In the data rows, 128 means zero.
Here are some points:
[106 113 118 169 105 101 112 151 175 106 136 162 117  96 120 118 100 124
 140 148 145 110 157 122 108 146 134 134 151 134]
[202 118  93 104 106 114 105 124 114 113  73 106  79 142 157  79 199 187
  97  83 179   0 124 188 146  44  81  71 127 141]
[175 160 110 109 127 165 201 114  70 128 120 104 141 176  88 143 183  78
 120  49 134 117  92 155 185  83 113 114 139 149]
[182 146  92 174  92  53  96  89 123 176  84 136 100 116 144 140  94 156
 144 163 172   7 110 174 144  81  74  87 223 119]
[ 42 146 231  66 155 139  81  72 105 111 214  87 185 125 113 116 176 142
 141 215 136 255  94  71  62 144 174 115  28  93]
[136 116 111 141 120 128 126 140 144 139 124 140 121 119 129 129 117 123
 126 126 126  94 136 129 134 133 127 135 142 135]
[107 146 143  74 182 156 168 121 118 139 104  87 138 132 123 101 163 157
  95 118 124 192 123  75 135 114 105 138  75 119]
[121 115 135 107 179 135 107 137 132 182  99 126 113 116 180 135  91 169
  82 170  80 140 166 100 123 156 138 137 107 110]
[154 121 112 156  97 125 139 142 121 115 136 155 129 137 125 149 108 101
 155 101 121 109 121 164 143 133 126 132 168 144]
[197 132 103  94 107 113 116 121  93  97  78 106  82 163 167  85 205 177
 102  87 176   0 138 202 151  31  80  66 136 133]
[ 58 165 189  88 160 151 144  64 126 142 167  74 177 118  63 114 182 116
 126 180 156 244  71  33 102 117 140 121  60  95]
[115 137 146 134 124 128 130 120 111 148 153 144 160 132 115 163  93 108
 158 142 101 196 105 117 130 161 137 146 143 123]
[120 114 117 158 110 106 110 137 163 115 136 148 119 104 128 121 108 133
 137 143 142 114 144 127 109 140 132 131 141 129]
[102 127 140 153 123 101 121 134 140 130 146 155 137 109 142 149  66 131
 161 168 112 191 145 125 107 167 133 157 156 127]
[154 129  88 155 114 141 185 160 145 120 111 151 135 132  98 141 107  80
 130  66 114 126 126 132 176 133 101 158 182 156]
[106 127 146 157 114 115 108 127 142 133 156 146 149 110 131 148  79 124
 162 170 107 191 120 117 105 171 138 148 149 121]
[133 110 117 130 135 107  90 139 143 135 108 136 102 114 161 118 115 171
 111 153 126  79 160 138 116 127 127 122 132 122]
[109 130 124 129 137 142 151 132 148  91 129 115 122 125  98  97 176  96
 103 110 158 101 136 113 134 104 146 117  95 125]
[149 108  99 156  85 101 148 177 153  78 113 170 117 114 147 122  76 134
 171  95 125 148 152 167 118 148  88 169 192 162]
[115 114 135 133 137 112  98 139 148 124 120 145 112 106 163 119 104 161
 119 163 124 115 166 129 104 138 135 132 126 125]
[147 143 119 109 125 145 187 141  97 122 124 126 154 152 120 144 114 117
 162  82 100 220 107 134 154 139  84 174 158 149]
[132 127 121 118 147 119 121 131 139 145 105 120 119 116 145 117 120 166
 122 144 122 145 140 118 116 134 110 132 122 126]
[226 110  43 207  40 109 151 158 131  78 102 164  77 161  92 125 169  55
 139  21 194   0 119 237 191  57 126  77 206 167]
[ 52 169 197  80 163 159 142  60 111 123 182  74 176 127  70 113 197 111
 116 175 156 237  80  50 105 112 154 113  42  90]
[152 140 126 105 136 152 173 138  96 136 117 124 150 157 137 147 108 121
 145  89  90 217 111 137 149 145  95 163 146 141]
[134 134 142 164 102  78  68  90 121 143 134 139 109 119 153 139 104 151
 151 190 156  59 127 162 108 109 140  90 161 110]
[116 157 173  70 196 124  91  64  86 207 107  78 132 130 170 132 142 197
  88 204 112 159 118  92 116 107 117  91  83  84]
[ 59 164 198  80 151 161 119  52 110 137 193  78 196 119  72 117 192 120
 132 179 152 235  54  43 100 120 151 104  41  90]
[116 106 121 145 118 137 125 162 152 114 147 154 132 116 111 130 120 108
 136 118 114 141 138 121 121 159 152 140 122 140]
[117 113 117 158  98 106 132 157 157  82 140 163 128 116 125 124  94 118
 163 126 138 150 146 142 110 147 119 155 162 140]
[115 113 120 146 101 120 141 158 147 102 145 155 143 121 108 139 104 108
 163 114 116 174 124 129 118 159 123 161 154 149]
[127 135 137 153 111  71  76  91 132 158 130 133 114 110 141 139 100 156
 142 198 156  72 126 142 110 117 126  97 160 105]
[149 128 132 127 124 141 127 125 103 145 139 129 136 147 133 149 131 106
 129 115 105 115 107 146 145 137 146 114 125 130]
[114 104 161 172  81  99  40 129 135 138 192 180 144 111 150 174  69 122
 174 193 103 117 123 157  90 188 191 119 143 125]
[123 111 105 174 108 111 127 153 167 115 119 158 112 111 131 128  92 125
 133 133 139  95 160 134 130 138 128 144 162 141]
[100 151 116 144 102 108 128  81 169  80 137  94 115  95  42  51 228  96
 107 134 255  23 110  89 120  43 134  74 107 111]
[111 115 132 120 174 145  97 143 142 170 108 125 116 112 173 134  89 159
 101 157  83 137 161 100 119 159 147 131 100 113]
[170  97  79 221  52 109 129 173 153  91 148 194 120 125 107 157  84  71
 181  70 133  43 128 192 141 153 152 131 194 164]
[156 112 127 120 106 137 122 146 113  95 134 133 128 147 141 122 155 131
 143 100 132 103 121 168 124 126 130 110 117 147]
[ 95 128 153 128 143 143 103 111 130 145 160 125 138 124 122 137 135 112
 113 161 115 136 126  98 120 145 174 115  90 107]
[ 31 125 199  22 255 253  87  92 112 176 189  40 130 130 108  99 255 117
   0 180  74 152 138   0 105 134 255  73   0  58]
[130 108 127 119 127 133 134 171 124 117 121 151 133 135 158 142  89 136
 150 107  80 191 147 142 129 173 110 166 147 149]
[106 104 119 141 139 133 127 169 164 124 129 164 125 103 148 136  74 132
 130 130  89 178 165 106 114 179 139 173 134 140]
[156 121  84 153 116 100 131 146 153 147  85 150 111 111 144 124  94 150
 127 116 131  83 141 141 142 129  83 139 188 143]
[148 125  83 172 113  95 129 146 163 140  96 157 112 110 127 131  79 123
 135 130 134  92 146 137 135 133  97 142 190 134]
[115 110 121 151  96 105 138 165 157  80 139 165 122 116 122 122  95 113
 170 113 131 152 152 143 117 156 127 162 155 147]
[172 134 107 164  84  53  87  99 119 154  95 144  90 126 174 140  86 174
 153 167 164  16 135 196 128  87  85  98 217 123]
[151 101 108 167  84 112 123 155 149  67 133 155  97 135 121 113 151  98
 138  88 166  22 151 183 132 105 150  99 145 150]
[124 131 130 109 145 118 127 127 131 137 104 120 124 123 143 120 125 158
 113 143 123 142 141 118 129 124 106 134 133 121]
[129 123 135 132 130 104  88 117 128 148 127 132 110 119 149 124 127 154
 120 163 138  94 144 134 112 118 135 108 124 119]
[123 125 149 140  95 131 106 126 119  94 174 141 151 132 112 128 148  96
 155 134 134 124 106 146 115 133 151 114 119 131]
[132 120  95 180 112  86 129 154 175 124 102 157  98  98 130 124  72 132
 137 143 143  87 164 138 121 136 112 143 184 133]
[148 132 103 159 120  98 106 119 138 153 110 137 112 116 129 126 118 136
 126 146 147  53 131 136 134 112 124 106 159 123]
[142 114 105 155  82  98 138 158 136  94 128 163 127 122 129 135  87 126
 184 104 130 161 132 163 118 149  97 160 187 155]
[172 144  99 125 120 159 187 118  92 126 111 106 129 164  98 133 169  87
 128  53 139  94  93 155 165  88 118 113 131 139]
[147  92 105 132 108 127 118 182 154  91 106 159 111 126 156 109 127 157
 125  92 120  84 160 156 131 134 108 140 140 160]
[132 113 143  94 141 152 116 145 101 115 136 124 127 149 153 123 161 138
 118 113 104 123 128 147 123 130 150 118  78 133]
[135 139 139 155 118  76  79  91 125 165 135 132 125 114 134 140 106 146
 132 193 154  75 123 134 118 117 131  94 154 109]
[156 118  84 152 110 122 170 167 146 101  97 150 108 132 123 116 120 111
 130  71 135  97 148 152 155 119  92 152 175 155]
[ 97 125 148 145 121 104 104 120 140 141 153 149 145 104 136 153  74 140
 155 181 115 177 129 114 105 164 135 149 152 120]
[201 131  97 100 113 113 124 119 103 108  75 105  78 160 158  90 201 164
  96  78 180   0 141 196 161  34  81  77 144 142]
[177 141 114 148 125 125 133 115  88 181 108 121 119 154 131 169 103 106
 133 119 108  68 107 161 162 125 139 105 167 125]
[ 60 131 190  79 211 184  82  88 116 203 167  84 143 120 134 141 157 141
  61 200  82 167 122  42 104 161 225  97   0  82]
[135 113 108 160  97 104 157 164 147  96 118 165 123 117 135 143  74 129
 168 100 130 150 148 150 131 149 102 171 181 157]
[152  92  94 147 110 109 121 184 155  88  97 165  93 123 169 111 107 151
 126  94 119  74 176 170 131 133 109 140 157 154]
[ 35 140 233  67 129 130  74  61 105  91 216  88 185 118 110 106 184 157
 159 227 155 255  93  80  53 132 163 112  26  95]
[134 133 132 101 171 151 110 108 114 181 111 100 113 135 136 126 164 142
  65 134 117  66 130 108 149 102 149  95  86 110]
[175 130 128 131 139 139 130 132  82 181 115 129 129 153 166 182  89 128
 128 109  68 112 116 164 157 159 136 121 149 141]
[ 97 125 158 102 129 157 131 126 133  81 160 113 154 130 113 103 167 119
 139 122 137 193 115 103 101 134 145 137  71 125]
[ 67 130 188  80 209 167  77  89 114 196 165  91 134 121 136 133 155 141
  56 204  93 160 135  54 105 148 212  99  16  82]
[117 158 142 120 176 155 125  85 108 205 131  93 130 137  99 150 159 100
  75 152 126  91 102  85 156 110 169  83  95  97]
[156 106  91 173  88 118 122 160 145  75 130 152 101 130 115 111 147  97
 141  96 163  10 149 176 131 100 147 107 145 144]
[195 128  44 161  92 105 188 159 158  90  65 145  98 133 116  96 131 119
 126  40 178  36 137 173 172  80  49 136 207 157]
[140 111 116 119 134 139 124 153 124 121 113 141 110 136 158 123 132 138
 104 104 112 102 153 147 135 133 136 129 122 138]
[ 98 126 150 135 150 150 108 115 135 159 161 127 135 121 112 142 137 105
 104 151 119 118 121  93 126 144 189 112  83 115]
[114 144 140  73 179 164 157 119 114 126 111  81 144 140 124  95 187 146
  92 113 125 176 124  91 135 104 109 121  68 117]
[110 113 135 120 176 139  98 134 141 179 118 129 112 110 166 137  98 156
  93 161  83 139 165  99 118 161 160 138  99 111]
[149  94 109 129 113 114 121 182 137  88 112 155 103 135 163 111 113 145
 128  87 115  88 172 172 138 137 114 141 146 157]
[143 113  99 134 137 129 133 156 138 134 102 136 110 125 141 125 117 135
 112 107 112 103 153 134 135 133 122 135 135 135]
[136 132 116 107 152 146 150 124 127 136 106 109 113 134 129 106 161 132
  93 114 136 105 140 119 147 103 119 123 112 128]
[130 138 139 129 120 138 133 119 110 144 153 131 159 132 111 157 102 107
 163 135 101 201  95 120 117 154 138 146 133 123]
[168 100  71 208  59 117 143 176 166  90 137 184 115 123  94 142  95  64
 169  69 138  50 129 172 145 146 139 139 197 165]
[130 132 144 122 125 142 125 123 107 128 151 123 136 139 127 142 138 105
 128 124 120 126 114 138 134 128 158 121 114 120]
[138 132 129 130 125 137 130 124 113 137 146 132 135 138 112 145 138  97
 123 121 118 114 116 135 143 133 148 117 127 126]
[130 114 113 151  78 124 127 146 152  59 147 149 110 128 100 105 173  95
 132  89 179  38 135 158 129  95 142 109 134 148]
[ 97 148 134 139 100 118 140  87 172  66 136 101 120 103  53  67 212 105
 117 135 244  41 104  92 120  49 124  77 101 107]
[159 133 111 168  92  59  86 101 126 148  98 142 106 119 154 134  92 169
 148 168 166  46 125 171 122  97  80 100 206 121]
[115 110 120 153  89 102 141 158 154  65 145 159 131 119 117 124 103 118
 172 118 147 150 143 151 111 147 117 157 165 145]
[ 55 173 189  74 164 158 146  52 101 133 179  78 183 132  67 122 185 108
 117 178 156 242  77  51 113 108 155 120  55  86]
[132 141 184  88 191 142  61  79  52 251 150 103 148 155 191 189 108 165
  98 208  44 163 110 121 124 167 181  87  76  90]
[130 110 108 127 144 148 146 166 132 134 120 141 125 128 145 141  96 131
 129  98  80 171 149 128 131 165 133 156 123 143]
[130 142 124 141  99 105 153 116 135 107 125 135 139 123 111 124 107 125
 161 124 155 157 117 132 126 116  92 152 176 139]
[110 109 152 158  93 111  91 135 139  99 178 157 142 117 122 139 113 106
 165 162 130 138 128 142  95 160 169 124 127 128]
Here are 10 more points, each followed by its number:
[161 118 140 100 110 124 134 152  90 108 123 141 142 154 171 148 102 161
 176 101  87 188 125 177 126 149  87 160 156 156] 0
[105 102 144 102 121 135 121 165 146  67 135 139 144 115 159 107 118 162
 162 121 104 212 147 128  86 163 117 164 101 147] 1
[110 107 122 143 129 145 130 158 151 115 142 148 124 121 121 130 114 104
 121 119 111 138 144 113 118 159 162 146 112 134] 2
[157 117 109  98 151 153 143 152 114 129  98 118 118 142 147 120 144 139
 108  92 103 121 138 136 143 126 117 133 112 139] 3
[163 136 111 131 109 130 149 120 106 133 112 126 132 146 127 139 132 120
 136  93 129 109 104 157 150 112 103 122 153 143] 4
[116 123 138 136 111 142 152 155 133  85 150 147 146 136 118 133 113  88
 156 104 110 190 132 133 125 156 139 162 134 138] 5
[109  96 140 108 118 128 123 179 153  62 134 148 139 118 157 102 116 164
 160 116 112 210 156 131  88 163 107 172 112 153] 6
[135 109 104 158  86 105 147 173 155  69 127 171 122 120 139 125  89 118
 173  99 129 158 153 165 119 149 102 163 179 155] 7
[137 121 129 129 127 146 108 126 123 158 142 127 144 129 117 146 136 113
 128 131 113 106  95 120 132 148 152 111 111 131] 8
[110 128 133 162 126 131 115 120 140 166 155 138 143 115 103 158 102  98
 131 151 110 132 102 102 125 166 168 122 123 118] 9
Which three of these numbered points are nearest to each point below, looking only along the 7 directions in which the first points spread most? Their numbers follow each, nearest first.
[110 114 119 151 130 145 131 154 149 112 145 145 129 119 115 129 118  97
 128 119 112 141 142 119 120 157 171 143 109 130] > 2 5 8
[ 75 139 181  55 160 138 113 100 115 102 140  89 153 117 137  93 173 191
 131 167 144 224 121  81  82 113 111 133  55 111] > 1 6 8
[147 124 107 111 155 162 159 153 124 140 101 116 121 139 144 125 122 129
 104  92  95 138 138 120 147 141 119 145 114 136] > 3 2 4
[119  96 150 103 112 119 124 174 135  54 136 149 127 127 172 113 116 164
 161 108 112 190 159 154  96 160 111 165 121 154] > 6 1 0
[173 140 109 138 106 122 144 118 110 130 109 119 132 149 121 133 132 119
 144  95 138 103 102 156 148 106  97 115 165 140] > 4 3 8
[147 124 123 104 148 153 147 145 106 134 111 119 121 145 142 128 136 134
 111  88 102 131 136 137 145 126 125 135 109 140] > 3 4 8
[155 121  98 110 154 160 151 157 121 152  85 121 125 138 139 127 127 146
 103  83  93 131 130 121 147 133 104 142 125 140] > 3 4 8
[113  96 149  98 125 129 118 172 144  65 134 150 128 123 165 105 116 165
 152 115 103 193 163 143  92 157 116 167 114 148] > 6 1 5
[ 42 146 229  72 140 124  84  70 114  94 198  88 180 113 119 113 172 158
 153 222 151 255  96  75  60 135 158 116  40  89] > 1 9 6
[115 121 131 148 100 125 140 145 137  99 158 150 154 122 107 141 105  97
 167 121 121 185 115 131 121 161 132 151 146 140] > 5 2 7
[160 106 120 120 102 109 127 162 101 128 115 145 143 146 171 159  75 158
 170 104  82 182 127 175 127 151  75 158 179 157] > 0 7 4
[102 108 130 147 124 145 127 153 155 112 159 144 131 113 112 137 118  98
 131 125 111 147 140 111 115 164 175 136 101 132] > 2 9 5
[113 121 149 134 109 128 139 154 142  93 149 155 151 123 130 137 101 113
 151 121 113 170 132 128 137 161 122 161 146 147] > 5 2 7
[136 124 132 127 125 147 120 133 113 133 144 125 134 143 125 140 143 114
 130 114 116 112 116 139 131 134 151 113 110 130] > 8 2 4
[110 128 137 150 103 129 131 138 143 107 158 147 154 121 105 140 103 101
 163 126 122 180 113 122 120 158 136 150 146 141] > 5 2 9
[126 121 147 131 120 146 123 121 111 134 159 132 139 144 119 150 133  99
 133 122 113 126 106 138 131 141 168 114 105 125] > 8 9 2
[122 148 141 101 111 143 162 114 109 105 144 116 154 141 109 131 138 126
 165 102 129 216  92 126 133 125  90 154 139 138] > 5 0 4
[124 112 113 151 132 138 127 158 152 133 132 144 130 115 116 133 100 114
 131 125 108 134 141 113 125 157 147 141 129 136] > 2 9 8
[140 109 105 157  93 100 144 167 154  92 114 162 120 116 143 129  74 135
 170 108 123 148 152 156 120 155  98 170 182 156] > 7 5 0
[152 112 103 158  78 109 148 169 143  77 125 162 130 126 131 131  85 123
 183  93 126 159 133 169 119 149  97 166 183 158] > 7 5 0
[158 122 137 108  99 121 146 153  90  95 130 142 147 156 166 149 100 142
 177  90  90 206 122 180 131 159  84 167 168 160] > 0 5 7
[163 123 124 107 109 128 147 150  97 114 117 141 142 154 152 147 104 146
 165  91  92 191 115 167 136 152  89 159 164 153] > 0 5 4
[137 131 122 101 147 149 154 141 111 121 106 121 119 148 140 126 137 133
 109  89 109 138 141 134 148 116 116 142 122 134] > 3 4 8
[146 119 107 103 149 150 147 151 125 137  94 122 114 139 152 125 129 153
 112 101  98 134 144 134 140 126 105 140 125 142] > 3 4 2
[131 133 139 135 133 139 128 123 113 144 149 129 136 141 124 149 129 108
 127 129 113 123 112 130 137 137 156 114 112 126] > 8 9 2
[165 109 121 119  94 120 138 166 103 106 123 157 145 153 160 151  93 142
 179  91  81 197 121 176 127 171  83 165 175 166] > 0 7 5
[146 124 105 111 151 151 154 147 123 134 102 118 123 140 142 120 131 135
 107  91 106 141 138 126 139 131 112 142 119 137] > 3 4 2
[159 117 119 121 113 124 144 165 108 115 117 152 137 144 165 148  80 140
 162  96  81 194 138 166 132 163 102 174 169 149] > 0 7 5
[126 114 120 127 136 139 152 165 130 120 119 133 132 130 143 141  99 124
 142 111  84 200 140 133 116 171 124 159 123 138] > 5 2 1
[176 143 102 139 108 120 155 127 102 126 108 125 125 157 136 139 127 105
 135  89 129  97 115 176 156 106 103 120 172 138] > 4 3 8
[ 45 140 223  71 134 131  74  68 113  98 204  88 179 116 107 106 177 164
 161 216 157 255  87  77  45 130 157 119  37  94] > 1 6 9
[ 44 134 232  71 129 129  70  65 112  87 205  92 173 117 124 110 178 166
 156 220 155 254  93  79  48 134 162 120  37  92] > 1 6 9
[122 128 144 125 127 138 126 120 111 118 150 122 134 141 116 137 145 102
 121 129 130 123 125 135 131 126 164 112 106 120] > 8 2 9
[165 131 115 136 105 126 149 137 108 124 117 137 128 148 133 140 122 116
 142  90 124 106 117 163 154 121 108 132 159 147] > 4 3 8
[144 111 107 156  86 104 134 161 150  92 124 158 143 115 130 128  81 142
 186 107 129 159 129 145 117 154  87 165 182 156] > 7 5 0
[106  97 100 138 144 130 128 176 194  96 109 141 109  91 138  97 112 151
 106 120 127 130 176  98 106 153 128 153 115 142] > 2 6 1
[ 98 117 143 135 125 145 125 144 153 114 164 142 147 118 103 131 129 104
 138 128 118 159 118  95 117 163 159 134  97 129] > 2 5 9
[ 25 148 252  65 143 154  73  63 114  91 221  78 203 116 118 108 171 146
 152 220 140 255  80  60  51 146 178 123  10  81] > 1 9 8
[118 105 100 134 139 130 132 180 183 100 104 143 110  98 141  97 113 150
 107 111 122 131 173 108 112 153 116 153 115 138] > 2 6 3
[136 108  98 158  96 112 143 175 154  88 130 169 138 120 124 131  86 120
 171 101 122 159 145 147 122 161 106 171 175 153] > 7 5 2
[114 109 124 114 165 143 139 171 133 142 119 135 126 121 157 134  85 148
 130 127  64 240 164 110 103 191 131 176 108 134] > 1 6 5
[165 114 128 127  97 105 137 160 101 102 122 156 143 150 170 149  75 158
 193 101  93 193 128 185 123 161  84 171 178 161] > 0 7 5
[104 114 126 128 119  92 117 147 170  94 113 144 128  95 143 101  89 175
 158 156 148 189 160 120  90 143  83 171 154 134] > 6 1 7
[153 140 108 134 112 129 165 131 110 130 115 133 130 145 108 142 125 106
 131  89 129 110 108 141 160 115 104 135 166 140] > 4 3 8
[112 100  95 145 133 126 135 177 185 100  99 157 103  98 142 104 103 145
 114 116 123 119 181 110 117 143 119 155 134 138] > 2 7 3
[122 139 167  99 136 136 101  94  80 124 149 108 129 148 150 134 172 135
 130 153 127 117 113 152 123 103 152  89  94 115] > 8 3 4
[163 132 137 118 126 105 116 133  75 165 115 141 120 158 193 174  67 157
 150 142  76 149 138 189 139 150 112 139 173 131] > 0 4 3
[106 119 137 139 112 142 136 143 139 103 156 145 152 122 116 140 117 102
 152 126 112 177 120 119 117 162 146 143 122 136] > 5 2 9
[142 132 129 133 124 148 129 124 113 149 143 125 141 144 108 147 138  99
 124 109 116 106  97 128 150 128 148 119 118 132] > 8 4 9
[102 121 159  94 124 159 135 128 123  79 158 114 147 134 115 110 171 124
 136 110 133 175 113 115 110 128 143 137  73 132] > 5 2 1
[165 151 101 137 108 105 169 113 114 127  97 126 127 141 117 125 122 124
 148 102 158 121 112 154 154  91  67 137 189 139] > 4 3 7
[102 126 126 177 122 133 116 125 151 151 168 154 139 115  98 165  93  69
 132 151 112 125 120 109 131 170 191 127 130 120] > 9 2 8
[142 102 136 111 113 127 126 165 119 116 130 155 131 145 166 144 100 145
 157 105  89 167 141 160 129 166 112 156 145 160] > 0 5 7
[147 133 139 130 124 143 128 122  91 136 153 129 135 161 134 150 141  92
 128 117 108 115 119 162 148 127 155 115 126 125] > 8 4 3
[206 143  72 147 107 114 173 130 100 157  74 133 110 155 139 154  99 121
 140  74 127  71 114 179 180 101  73 127 216 144] > 4 3 0
[132 106  83 148 119 105 139 183 178 101  77 160  96  93 152 105  86 153
 135 114 131 120 181 141 114 137  89 165 177 146] > 7 2 6
[219 164  91 181  47 105 168  90  70 130 128 132 128 181  79 162 159  50
 171  53 183   0  45 217 202  55  98  76 228 150] > 4 8 3
[114 118 137 153 101 107 112 138 137 126 150 159 148 114 137 155  72 126
 166 153 106 181 118 133 107 175 126 155 163 136] > 5 9 2
[162 115 123 123  85 131 152 158 104  89 128 151 141 149 157 148  95 128
 191  88  95 202 118 183 122 157  87 167 171 160] > 0 7 5
[209 150  79 148 106 117 173 122  96 170  74 128 112 159 129 159 105 117
 128  63 126  61 105 179 190 101  73 123 211 151] > 4 3 8
[155 124 112 106 156 159 156 157 109 143  99 120 127 146 147 131 131 132
 109  81  88 158 134 131 150 134 110 142 116 145] > 3 4 8
[153 111 127 138  98  96 113 149 112 110 127 156 129 138 167 147  73 152
 182 128 102 185 143 181 106 160 104 157 176 147] > 0 7 5
[134 127 111 112 157 142 153 149 123 136  99 125 123 132 151 121 129 145
 103  96 111 133 145 122 146 134 103 143 125 135] > 3 4 2
[125 136 124 139 114 120 147 126 131 120 132 134 138 123 119 135 109 118
 151 127 131 163 121 126 128 134 110 141 150 135] > 5 4 2
[102 128 128 168 125 138 124 128 149 151 164 146 131 118  87 152 108  66
 123 141 121 117 123 103 135 156 185 124 128 119] > 9 8 2
[209 153  88 141 117 128 173 120  77 173  86 125 116 175 135 164 114 102
 127  64 115  66 102 183 198 100  89 121 199 143] > 4 3 8
[109 107 127 158 108 107 103 147 157 113 146 164 116 107 140 135  95 129
 140 149 132 114 156 139 107 150 147 136 146 133] > 2 9 8
[131 119 135 126 118 119 128 144 121 112 137 147 123 138 150 142 105 129
 145 120 108 156 144 154 130 146 124 148 145 143] > 5 2 0
[106 121 152 104 117 152 125 125 131  80 158 111 154 129 114 108 163 123
 150 124 136 190 109 116  95 130 138 133  81 125] > 5 1 2
[111 114 119 162 110 105 110 145 161 107 136 153 119 101 122 122 108 130
 142 149 144 113 148 129 108 139 137 135 146 130] > 2 9 8
[138 109 145 146  73 124 117 150 121  66 163 158 144 140 118 140 145 102
 164 101 131 108 113 164 131 142 143 129 138 155] > 5 7 4
[107 126 128 177 122 135 120 132 149 161 173 156 145 114  87 161  97  62
 124 147 109 128 118 100 136 173 189 131 134 119] > 9 2 8
[129 118 150 109 128 134 130 144 111  98 136 136 135 147 149 129 125 133
 141 123 110 176 139 141 121 141 127 151 126 141] > 5 1 0
[140 113 115 115 144 137 122 151 132 134 103 133 106 128 163 125 124 154
 105 110 105 103 155 137 129 138 127 133 124 132] > 3 2 8
[ 33 147 236  59 137 144  73  64 109  84 220  90 186 123 112 109 185 149
 155 218 151 255  88  71  56 130 169 118  24  88] > 1 9 8
[131  91  87 160 108 104 139 197 186  80  95 175 101 103 156 106  74 147
 146  96 121 129 188 144 115 157 101 180 175 152] > 7 6 2
[ 81 131 182  49 167 123  94 106 127 102 121  87 138 114 168  78 158 223
 119 183 141 225 146  88  73 114  92 144  65 109] > 1 6 3
[129 128 124 113 130 116 141 150 130 107 108 130 126 129 152 117 113 154
 137 119 122 172 152 143 125 132  84 160 155 145] > 0 3 6
[104 141 149 104 134 122 144 127 127 109 126 122 146 120 134 114 126 155
 148 133 129 214 126 111 115 133  85 157 130 137] > 1 6 5
[ 59 153 196  57 171 173 144  97 112 120 171  79 183 132 102 114 170 136
 120 149 116 255  97  53 103 143 145 155  39 115] > 1 5 8
[ 23 141 244  64 147 145  81  70 106  78 223  86 180 121 110 106 193 140
 152 217 151 255 105  72  57 131 187 116  10  87] > 1 9 8
[ 43 153 204  45 181 182 155  94 105 117 180  79 191 128  90 116 185 127
 124 152 115 255  89  42  97 147 152 149  21 106] > 1 5 8
[158 121 101 105 145 140 141 144 113 140  91 125 123 141 159 132 122 156
 114  90  97 132 136 140 139 131  99 136 128 136] > 3 4 0
[107 137 141  58 189 162 143 118 129 135  98  82 121 131 137  93 176 170
  73 127 122 174 143  80 123 109 111 134  62 112] > 3 8 2
[122 138 116 101 152 150 170 136 142 104  93 102 125 122 122  92 155 147
 105  99 147 148 134  98 128 105  89 145 108 134] > 3 4 2
[103 103 118 137 143 128 128 168 160 129 123 154 119 104 146 134  77 139
 132 128  93 183 163 107 111 178 139 169 122 130] > 2 1 6
[116 108 141 181  93  93  70 135 137 148 171 173 130 108 144 172  59 114
 165 185 102 108 132 151 106 183 177 130 159 129] > 9 2 8
[135 132 135 124 130 144 138 124 109 124 143 129 125 151 128 138 150  95
 113 113 120 115 132 143 147 120 157 120 115 126] > 8 3 4
[141 113 125 134 116 116 128 153 114 121 128 151 123 138 155 145  93 133
 153 121 101 148 146 161 131 154 122 144 150 143] > 0 7 5
[152 149 123 114 139 144 166 123  95 143 114 119 149 159 141 152 101 115
 138  98  94 206 114 137 153 140  95 161 156 132] > 0 4 5
[139 112 123 108 131 113 129 160 132 110 104 131 123 131 169 111 106 168
 134 122 106 159 156 147 119 141  87 150 141 145] > 0 3 6
[ 95 126 159 100 130 156 131 129 134  82 159 106 158 121  96 105 172 119
 145 131 141 194 109  91 100 136 142 132  80 129] > 5 1 2
[120 141 154 113 135 132 140 115  94 158 146 129 164 136 136 167  92 129
 160 143  87 224 102 123 131 159 120 159 146 127] > 5 0 9
[146 108 104 174  91  75  95 150 148 114 115 165 106 112 162 130  70 156
 163 147 137  87 158 177 109 138 104 139 194 141] > 7 4 0
[113 100 156 178  88  98  56 132 138 135 181 178 126 115 150 173  69 117
 169 192 105 110 139 162  91 174 191 121 147 122] > 9 8 2
[106 127 145 158 119  96 105 124 141 146 148 160 147 106 135 157  55 132
 170 178 106 183 127 123 103 175 130 150 162 124] > 9 5 2
[116 125 128 164  98 107 102 121 141 129 150 153 132 109 128 145  96 127
 163 159 134 134 125 136 107 140 133 140 160 131] > 9 2 8
[ 90 120 162 100 139 149 132 134 123  80 162 119 142 136 118 105 166 118
 132 124 133 193 137 111 110 131 153 138  69 126] > 1 5 2
[129 160 136 113 172 160 129  74  96 207 124  84 132 140 107 149 156 109
  78 151 119  94 101  94 152 103 165  89  90  93] > 8 9 3
[167 130 104 149  97 118 150 138 118 130 121 145 134 138 120 153 107 102
 155  95 124 110 108 160 146 130 114 134 185 144] > 4 7 8
[101 106 118 171 105 102 105 151 173 111 150 164 123  94 117 130  93 118
 149 151 136 129 151 123 102 160 149 145 147 130] > 2 9 7
[115 134 128 166 122 131 129 125 144 151 153 142 132 114  91 154 108  79
 126 140 128 101 116 110 137 148 170 121 140 124] > 9 8 2
[151 135 121 111 133 153 180 144 101 129 111 126 151 149 126 154 108 116
 152  75  92 209 110 131 156 149  90 168 161 153] > 0 5 4
[146 130 112 142 107 125 150 136 119 112 123 137 126 138 127 137 123 111
 152  96 134 115 126 158 145 123 115 132 159 142] > 4 3 8
[136 147 129 114 139 158 190 132  88 140 120 126 157 160 123 157 106 108
 150  84  84 222 102 129 156 150 103 166 143 141] > 5 0 4
[165 110  91 185  85 110 137 168 145 125 124 175 124 129 134 156  69 101
 165 100 104 104 133 175 141 161 119 147 196 155] > 7 4 5
[167 137 109 166  80  60  95  94 121 141 106 145 110 124 150 135 100 161
 156 156 174  40 120 185 130  87  77  99 213 126] > 4 8 7
[ 48 151 197  48 178 184 159 104 113 106 175  82 182 127  90 106 194 126
 117 142 120 255  98  42 104 139 145 153  24 110] > 1 5 2
[114 115 124 150 102 112 108 140 159 100 143 155 128 112 129 124 105 131
 147 146 137 112 145 134 109 138 136 130 147 128] > 2 8 7
